Each row has a name. After each piece below comes the name of the row it's from, unless a question asks for something else. Each question is about the rows just above it.

[115  92  90 177  98 154 148  99  53 149] = bib
[126 131 128 124 123 124 127 133 127 132] = Migi
[127 133 127 127 124 131 124 123 132 128] = Nok
Which row holds these entries in another order? [132 127 133 127 124 123 124 128 131 126] : Migi
[128 127 133 127 127 124 131 124 123 132] is which row reordered? : Nok
Which row holds these entries in another order? [128 132 123 124 131 124 127 127 133 127] : Nok
Which row holds these entries in another order? [127 132 133 123 128 126 127 124 124 131] : Migi

[130 130 173 144 131 162 129] : Desim
[129 131 144 130 174 162 131] : duk
[131 130 131 129 173 144 162] : nutod
[129 173 144 162 131 130 131] is which row reordered? : nutod
[129 130 131 131 144 162 174] is which row reordered? : duk
Which row holds these entries in another order? [162 144 173 129 131 130 131] : nutod
Put [129 130 131 131 144 162 173] back in order: which row is it? : nutod
Which row holds these entries in another order? [131 162 174 130 144 131 129] : duk

[110 123 131  89 123 105 190 128  87 121 101 122  97 139 100 146 138 125
 124 148 122 149 107 135 119 149 154 141 159 130 134  85 129 122 129] : dega
[137 100 116 125 142 120 138 154 132 136 112 142 141 106  88 176 120 121
 104 118 111 114 161 128  65 135 140 103 168 139 125 111 136 109  88] : lev
[128 122 129 141  97  85 130 154 139 129 125 121 124 110 123 149 101 131
 122 107 138 159 146 100 119 149 134 121 135 105 148 123 190  87  89] : dafi
[128 122 129 105  97  85 130 154 139 143 125 121 124 110 123 149 101 131
 122 107 138 159 146 111 119 149 134 121 135 105 148 123 190  87  89] : mafik
[153  77 126 110 149 108 141 114 130 162 153 112 117 137 112 138 148 127
 158 123 147 152 180 110 140 148 148 149 179 191 126 124 169 139  93] : reta
[110 140 148 148 149 179 191 126 124 169 139  93 153  77 126 110 149 108
 141 114 130 162 153 112 117 137 112 138 148 127 158 123 147 152 180] is which row reordered? : reta
[159 146 111 119 149 134 121 135 105 148 123 190  87  89 128 122 129 105
  97  85 130 154 139 143 125 121 124 110 123 149 101 131 122 107 138] is which row reordered? : mafik
Which row holds these entries in another order? [ 89 128 122 129 141  97  85 130 154 139 129 125 121 124 110 123 149 101
 131 122 107 138 159 146 100 119 149 134 121 135 105 148 123 190  87] : dafi

[134 124 131 141 124 133 134 126 131 126 131 125 130 133 116 134 127 123
 128 139 127 127 123 129 126 125 133 124]  zud
[141 127 130 125 126 129 127 130 126 126 129 128 132 127 130 127 126 128
 128 128 129 129 126 128 129 129 128 128]  bilo
[122 130 142 126 132 120 119 139 125 121 121 140 116 123 130 135 133 121
 139 117 128 170 116 123 137 123 130 135]  Sifof
[132 134 124 112 132 131 132 134 131 119 121 128 128 133 132 126 124 132
 131 131 126 124 126 122 127 134 126 122]  fif
[129 129 128 134 128 126 126 129 129 126 128 128 128 127 129 128 130 129
 128 128 128 127 127 126 130 127 128 127]  vuvu
[134 133 125 119 133 122 121 132 130 126 124 127 126 133 137 125 132 134
 133 119 131 133 127 124 135 122 130 126]  fibu
[121 123 132 170 119 140 142 125 120 126 135 130 132 122 116 137 123 117
 123 139 121 121 128 135 116 139 130 130]  Bizu
[128 128 129 141 127 131 131 128 126 126 131 128 129 126 127 130 127 127
 126 130 127 126 128 130 126 132 128 128]  vop
[121 123 134 185 120 140 142 119 122 126 135 128 130 122 116 136 119 117
 123 142 118 124 127 134 116 142 129 131]  Bemo
[124 133 131 126 124 131 134 127 133 126 125 134 125 129 126 123 139 141
 127 128 123 129 124 133 131 127 134 116]  mim
Which row holds these entries in another order? [127 128 127 130 126 127 127 128 128 128 129 130 128 129 127 128 128 128
 126 129 129 126 126 128 134 128 129 129] : vuvu
Put [135 128 130 122 116 136 119 117 123 142 118 124 127 134 116 142 129 131
 121 123 134 185 120 140 142 119 122 126] back in order: which row is it? : Bemo
Put [112 119 121 122 122 124 124 124 126 126 126 126 127 128 128 131 131 131
 131 132 132 132 132 132 133 134 134 134] back in order: which row is it? : fif
[116 116 117 119 120 121 121 121 122 123 123 123 125 126 128 130 130 130
 132 133 135 135 137 139 139 140 142 170] is which row reordered? : Sifof
[120 123 123 130 142 132 130 123 121 116 125 139 135 139 119 128 121 137
 121 116 117 130 126 122 170 140 135 132] is which row reordered? : Bizu
Put [116 123 123 124 124 124 125 125 126 126 126 127 127 127 128 129 130 131
 131 131 133 133 133 134 134 134 139 141] back in order: which row is it? : zud

